One vector is turned by the same rotation once a tick. Each row is the vector after some number of ticks, and that number follows the row.
The counts run from 0 to 633.
[-18,   7,  -7,  -1,   2, -10,  -2,   0,  15,   7,  -9,   7,  -8,   5,   0,
  17,   6,  -8,  -5,  23, -12,   4,   1,  -2, -12,  -4,   8, -12,  12,   6,
   5,  16,  -3, -15,   2,  -5,   2,   0,   3, -20,  -9,  -7,   2,  -1, -11,
  -3,  -3,   5, -11,   0]
431
[-14,  17,  -4,   2,  -3, -13,  -7,   6,  -4,   8,  -1,  -4, -10,  -1,  11,
  -5,  16,  -7,   2,  15,  -1,  -8,  -6,  -3,   3,  -3,  18,   1, -16,  -9,
   5, -13,  11,  -6,   1,   2,  11, -11,  12, -10, -10,  -8,  -3,  18,  11,
   3, -12,   3,   0,  -3]
124
[ -7,  13, -10,   8, -13, -14,  -9,  -3,  15, -13,  -8,   4,  -2,  16,   4,
   4,  -3,  -9,  10,   9, -12,  -6,   0, -17,  -6,  -7,  10,   2,   6,  -3,
  18,   5,   8,   1, -10,   6, -10,   0,  -8,   0, -25,   9,  -3,   8,   0,
  -2,   0,   0, -10, -11]
137
[  3,  15, -20,   0,   2,  -7,  -7,  -6,  13,  -5,   3,   4, -11,   0,   1,
  -1,  -2,  -8,   3,   8,   2, -11,  -3, -15,   1,  -9,  14,   3, -10, -10,
  14, -19,  -1,   5,   5,   2,  13,   1,  -6,  -9, -20,  -1, -11,   0,   7,
   0, -12,   1, -20, -12]
344
[  5,  16,  -3,  -4,  -3, -15,  -3,  16,   3,   7,  -3,  15, -15,   3,   9,
  -8,   3,  -8,  13,  18,  -8,   6, -14, -15,  -6,  -1,   3, -11,  -5,  -1,
  22,  -3,  -2,  -1,  -3,   8,   0, -13,  -3,   1, -13,   6,  -1,   6,   3,
  -3,   2,   6, -15,   5]
175
[-17,   1, -10,  -1,   3,  -1,  -9, -13,  20,   0, -14, -10,  -2,   7,   1,
   7,   0,   6, -16,  13,  -6,  -2,  -3,  -4,  -5,   5,  31, -11,   1,   4,
  10,   8,  10,   1,  -2,  -3,  13,   9,   0,  -8,  -7,   1,  -1,  -5,  -3,
   0,   9,  -1,  -8, -18]
90
[  0,  11, -12,   0,  -5, -12,   7,   0,  14,   4,  15,   9, -12,   3,   8,
 -20,   9,   1,  12,  18,   3,  -5,   1,   1,   5,  -7,  18,  -6, -12,  -8,
  14, -12,  -8,   5,  -6,   8,   8,  -8,   8,   0,  -8,  -3,  -3,   2,   5,
  -5,  -5,  -5,   3,  19]
169
[-10,   1,  -8, -15, -12,   0, -15,   8,   4,   6,   8,   3, -11,  16,   2,
  -5,   9,   8, -10,  25,   2, -10,   7,   0,   9,   2,  20,   8, -11,   7,
   8, -13,   3,   0,  -7, -10,   6,   9,   6,  -2, -16,   6,   3,   8,  -2,
   3,  10,   5, -19,  -3]
235
[ -2,   5, -10,  11,  -5,  -8,   5,   0,  22, -10, -16,  -3,   8,  18,  -9,
  -7,  -7,   8,  -3,  20,  -5,   4,   8,  -5,  -5,   3,  20, -10,  -2,  -3,
   8,   2,  11,  -4,  -5,   6,   7,  -5,  -9,  12,  -4, -14,   5,   4,   6,
   4,   8,  -8,   2,   6]
319
[  0,  13, -10,  -4,   0,  -7,  -8, -10,   8,   2, -20,   3,   1,   0,   5,
  -1,   6, -15,   4,  14,  -6,   3,   2, -16,   8,   2,   6,  -7,  -5, -13,
  21, -16,   2,  -4,   7,  -7,  -3,  -1,  -6, -11, -15,   8,   2,  11,   5,
  17,  -7,  -6, -14,   1]
528
[-11,  -3,  -3,  -9,   0,  -4, -15, -14,  16,  -6, -18,   2,  -4,  14,  -6,
  -6,   9, -13, -15,  14,   1,   4,   2,  -6,  -1, -11,  -3,   1,  -9, -11,
  10,  -6,   7,  -9,  12, -12,  -4,  -8,   7,  -7,  -5,   3,  -2,  -2,  -4,
   9,   4, -11, -15,  -9]
409
[-17,   1, -13,  -1,  -3, -12,  -5,   3,   7,   5,  -6,  12, -22,  12,  10,
   7,   6, -12,   7,  16,  -1,   7,  -9,  -4, -21,  -6,  10,  -3,  11,   6,
   4,   3,  -2, -11,   4,  -8,   3,  -3,  -2, -16, -15,  -1,  -4,  -5, -11,
  -6,  -4,   5, -18,   1]
432
[  1,   8,  -6,  -2,  -2, -22,  -8,   2,  10,  -8,   4,   8, -11,  -5,   0,
 -12,   9, -14,  -1,  14,   0,  -5,   1,  -9,   6,  -6,  10,   9, -23, -17,
   9, -14,  -7,  -8,   0,  -5,   7,  -2,  -3, -10,  -8,  -1,   1,   9,  11,
   2, -13,  -5,  -8,   7]
5
[-26,  12,  -9, -12,  -7,  -2, -17,  -8,   5,  15,  17,   4, -18,   5,   8,
  -6,  10,   2,  -8,  16,   6,  -8,  -9,  -4,  -2,  -2,  14,  12,   3,  -3,
   8, -16,  -5,   6, -11, -12,   3,  -2,   1,  -2,  -4,  -4,  -7,   2,  -3,
   3,   5,   6,   1,   3]
242
[ -8,  13, -14,   2,  -6, -24,  -8,  -7,  17,  -3,   4,  15, -13,  -4,  -1,
 -11,   6, -12,   3,  11,  -4,  -3,   2,  -7,  -2,  -9,  -1,   8, -12, -21,
  12,  -6, -14,  -5,   1,   0,   8,  -7,  -9,  -9,  -5,  -5,  -1,   6,   3,
  -1, -16,  -6,  -1,  16]
4
[-10,   2, -16,  -1,   2, -11,  -3, -14,  19,  -5,  -3,  -2, -26,  22,   8,
  -9,  -7,  -7,  -2,  13,   4,  -8,  -6, -10,  -2,   4,  18,  10,  -1,  -7,
  11,   0,   0,  -5,   6,   6,   8,   7,  12,  -8,  -4,  10,  -9,  -3, -10,
  -1,  -4, -12,  -2,   2]
609
[ -3, -16,   1,  -3,   1, -15,  -6,  -8,  11,   5,   3,  15,  -7,   9,  -6,
  -3,  15, -10, -14,  27,  -2,  12,   1,  10,  -8,  -4,   2,  -8,  -4, -13,
  14,   2,   4,   2,   8,   3,  11, -10,   3, -18,  -9,   7,  -2,  -6,   7,
  -2,   1,  -6, -10,   9]
570
[-14,  -3,  -4, -14,  -7,  -2, -14,  -5,   9,   9,  10,   6, -16,  10,   1,
   0,   5,  -6,   1,  25,   5, -12,  10,  -8,  12,   0,   2,  13,  -2,   0,
   3, -20,   1,  -3,  -6,  -6,   5,  10,   6,  -8, -17,   8,  -2,  13,  -2,
   4,   1,   3, -13,   2]
234
[-22,  -5,   7,  -2,  -7, -19, -11,   7,  18,   7,   5,   9, -16,   8,   1,
   4,   1, -11,  13,  18,  11,  -2,  -6,  -4, -18,  -4,   7,   4,   2,   1,
  -8,  -4,  -3, -10, -11,   0,   6,  -3,  -5,  -9, -17,  -5,  -1,   6,  10,
  -8,   0,   7,  -8,  -7]
441
[-25,   8,   7,  -6,  -7, -10,  -4, -10,   6,  10,  -2,   8, -15,   5,  10,
  -3,  10,  -9,  11,  17,  14,  -2,  -8,  -8,  -9,   1,  19,   8,  -3,  -4,
   3, -21,  14,   3,   1,  -6,   2, -10,  11,  -1,  -9,  -4,  -4,   9,   4,
   1,  -5,   0,   6,   0]
279
[-17,  -7,   7, -12, -16, -13, -12,   6,   6,   7,  12,   8, -18,   0,  -4,
  -3,  17,  -5,  -9,  17,   0,   3,  -9,   3, -14, -12,   6,  -1, -10,  -3,
   7,  -9,   2,   4,  -2, -10,   2,  -6,  -3,  -9,  -7,   3,   1,  -6,  15,
   2,   9,   3, -14,  -7]
405
[  9,   1,  -7,   0, -10, -11, -11,   1,  17,  -4,   5,  -7,  -4,  11, -10,
 -10,   6,  12, -10,  12,  -5, -10,   5,   2,  11,  -6,  19,  -7, -22, -11,
  11, -15,  -3,   7, -10,   5,  10,   4,  -4,  -1, -11,   5,   6,   2,  13,
   2,   5,   2, -16,  -5]
354
[-22,  12,  -4,   4,   4,  -8,  -3, -15,  10,  -3,   2,   3,   9,   9,   0,
  -4,  15,  -1,  -9,  21,   0,  -1,  -1,   4,   8,  -6,  25,   4, -10, -15,
  -1,  -3,   9,   0,   1,  11,   8, -11,  14,   7,  -9, -10,  -2,   6,  -6,
  -5,  -1,   8,   2,  -3]
289
[-12,  11,  -6,   6,  -1,  -3, -10,   6,   9,   6, -11, -19,  -5,  19,   3,
 -14,   4,  10,  -8,  19,  -2,  -7,  -6,  -6,  -7,  -2,  19, -14,  -9,   0,
   4,   0,   6, -14,  -8,   4,   7, -16,   9,  10,   7,  -9,   1,   5,   8,
   1,  14,   3,  -8, -12]
465
[ -3,   4,  -5,  -7,   2,  -1,   1, -20,  29,   4,  -1,   4,  -4,  -6,  -3,
  -6,   8,  -4,  -1,  12,  -8,  -3,   6,  -4,   8, -13,  12, -11, -10,  -1,
  15,  -6,   0,  -5,  15,  -2,   6,  -6,  13,  -7,  -6,   8,   0,  -9,  -1,
   4,   8,  -5, -17,  -3]
555
[-14,   0, -11,  15, -10,  -3,  -7, -10,  15,   2,  -8,  -7,   3,   2,   7,
 -14,   5,   2,   2,  10,  -9, -10,   3,  -9,  -3,   3,  20,  -9,  -6,   6,
   7,  -2,  23,   4,   2,   4,  14,  -8,   6,   0, -19,   0,   0,   6,  18,
  -1,   4,  -7,  -6, -10]
126
[-14,  21, -14,   4,   2,  -6,  -4, -13,  18,   3, -14,   2, -11,   7,   1,
   1,  -7,  -5,   9,  15,  -2, -11,   1, -16,   7,  10,  12,  10,   1,  -9,
   2, -20,  -6, -14,  -2,   6,   4,   1,  -6,   8, -10,   5,   0,  10,  -4,
   9,  -8,   0,  -7,   1]
491
[ -4,  -5, -19,  -4,  -2,  -4,  -6,  -8,  10,  -4,   0,   9, -15,  13,  -3,
  -8,   0,   1,  -4,  27,   7,   2,   9,  -6,   0,  -5,  10,   8,   3, -10,
  21,   2,   0,  -2,  -5,  -9,   2,  -1,   1, -18, -16,  -4,  -7,   3,  -4,
  -3,  -2, -19,  -4,  14]
572
[-19,   3,  13,  -2,  -4, -21,  -6,   5,  16,   4,  10,   9, -17,  13,  -4,
   1,   5,  -1,  -7,  26,   1,   2,  -9,   7,  -8,  -6,  11,  -1,  -6,  -8,
  -4,   2,  -1,  -7, -15,  16,   6, -13,   8,   8,   0,  -4,   1,   3,   2,
  -8,  12,  16,  -1,  -4]
450
[ -8,  10, -11,  -9,  -1,  -6,  -2,  -2,  14,   8,  20,   5, -10, -12,   9,
 -22,  15,   6,  -2,  17,   0,   0,  -5,  -5,   2,  -3,  20,   0, -14,  -5,
   5, -12, -11,  -5,  -3,  -5,   6, -11,   3,   1,   0,  -3,   5,  -6,   6,
   1,   8,  -1,  -3,  14]
553
[-25,  -1,  -6,  11, -10, -17,   0, -12,  15,   7,  -7,   8, -18,  15,   7,
  -7,   4,  -8,  -1,  18,  -8,  10,  -6,   1, -11,  11,   8,  -5,   9,  -4,
   2,   8,   2,  -8,   8,   6,   2,  -6,   1,  -4,  -4,  10,   3,  -8,  -4,
   1,   6,  -8,   5,  18]
268
[-10,   3,   4,  -2,  -7,  -8, -11,   3,  13,   2,  -1,  -4, -15,  13,   3,
 -10,  -7,   1,   1,  21,   3, -13,  -4, -15,  -3,  -1,  10,   6,  -2,   4,
   4, -12,   7, -22, -11,   9,  -3, -11,  12,  14,  -2,   7,   1,   6,  11,
   2,  19,  -2, -13, -14]
456
[  2,  12, -16,   8,  -7,  -2,  -5,  -5,  13,  -4, -10,  -1,   1,   2,  -3,
   0,   4,  -3, -11,  19, -25,  -9,  11,  -3,  19,   0,  12, -14,  -9,  -6,
  15,   2,   0, -11,   5,   7,   2,  -3,   3,  -9, -11,  12,   6,   7,   3,
   8,  -4, -10, -13,   2]
519
[ -5,   6,  -8,  16, -10, -19,   0,   0,   5,  -3,  -8,   5, -18,  14,  -1,
  -6,  -5,  -9,   7,  12,   1,   5,  -7,  -6, -24,   0,  11,   2,   9, -15,
   8,  -8,  -2,  -5,  -1,   4,   6, -12, -14,  -2,  -6,  -6,  -7,  -2,  15,
   7,  -7, -12,  -2,  14]
314
[ -7,   1, -16,  -6,  -4,  -9,  -4, -12,  12,  -6,   0,   4,  -9,  26,   6,
  -9,   9, -14,  -1,  14,   5,  -1,   5,  -2,  -3, -17,   7,   7,   5,  -5,
  18,  -6,   4,   1,   9,  -7,  -2,  -1,  15,  -8, -12,  -1,  -7,   0, -11,
   6,  -5, -16,  -6,   4]
417
[ -6,  18,  -7,   6,  -1, -10,  -2,   1,  18,   9,   7,  10,  -2,  -1,  -1,
  -4,   7,   1,   0,  11, -12,   2, -10,  -2, -10,  -4,  10, -22,  -6,  -4,
   7,  -5,   0,   7,   2,  14,  19, -11, -14,   8, -12,   2,  -3,  -8,   4,
  -6,   4,  20, -16,  -6]
340
[ -4,  19,   6,  -3,  -6, -17,   1,   1,  27,   0,  -5,   0,  10,  -4,  -5,
  -3,   6,   2,  -6,  13,  -1,  -1,  -1,  -7,  -5, -11,  19, -16, -14,  -6,
  17, -10,   5,  -6,  -5,   7,  -1, -12,   2,  14,   6, -12,   8,   4,  12,
  12,  11,   1,  -3, -12]
155
[ -5,   8,  -4,  -1,   0,  -4,  -5,   1,   7,   9,   1,  12,  -3,  -1, -10,
  -5,   5,  10,  -7,  24,  -7,  16,  -6,   4,  -9,   3,  12, -15,  -8, -13,
  12,  -6,   1,   6, -13,   3,  14, -15, -19,   3, -14,  -5,   1,  -6,  14,
  -2,  12,  14,  -7,   8]
185
[  1,   9,  -5,  -7, -19, -19,   3,  10,   9,  -1,  14,  15, -20,   4,  -3,
  -7,   8,  -3,  -2,  17,  -1,  -3,  -4,  -1,   2, -12,  11,   7, -10, -12,
  25, -11,  -4,   8,  -4,   0,  -2,  -1,   0,  -8, -12,   1,   1,   1,   2,
  -1,  -8,  -4,  -2,  13]
13
[-22, -15,  -5,  -7, -16,  -5, -10, -14,  14,   7,  10,   3, -16,  -2,  -5,
 -11,   8,   3,  -9,  14,   5,   2,  -3,   9, -11, -11,  12,   3,  -4,  -1,
  11,  -9,   3,  11,   1, -11,   8,  -8,  -1,  -7,  -6,   3,  -1, -12,  15,
   5,   8,  -7,  -6,   4]
406
[-14,  11,  -2,  -7,   6,  -2, -13,  -4,  13,  15,  -4,  -7,   1,  12,   9,
   1,   6,   9, -12,  21, -11,   2,  -4,  -5,  -1,   1,  16, -21,   2,   1,
  12,  10,   0,  -2, -10,   8,   4,   0,  10,  -3,  -4,  -2,  -2,   5, -13,
  -1,  14,  10,  -8,  -9]
82
[ -2,   4, -16,  -3,  -3, -11,  -2, -10,  11, -11,   1,  16,   1,  -4,  -2,
  11,  11, -10, -12,  16,   2,   2,   6,  -7,  -5,  -1,  17,  10,   4, -11,
  18, -16,   9,   1,   5, -14,   6,   3, -12, -11, -13,   2,   0,  -1,   6,
   8,  -7, -10,  -4,   8]
535
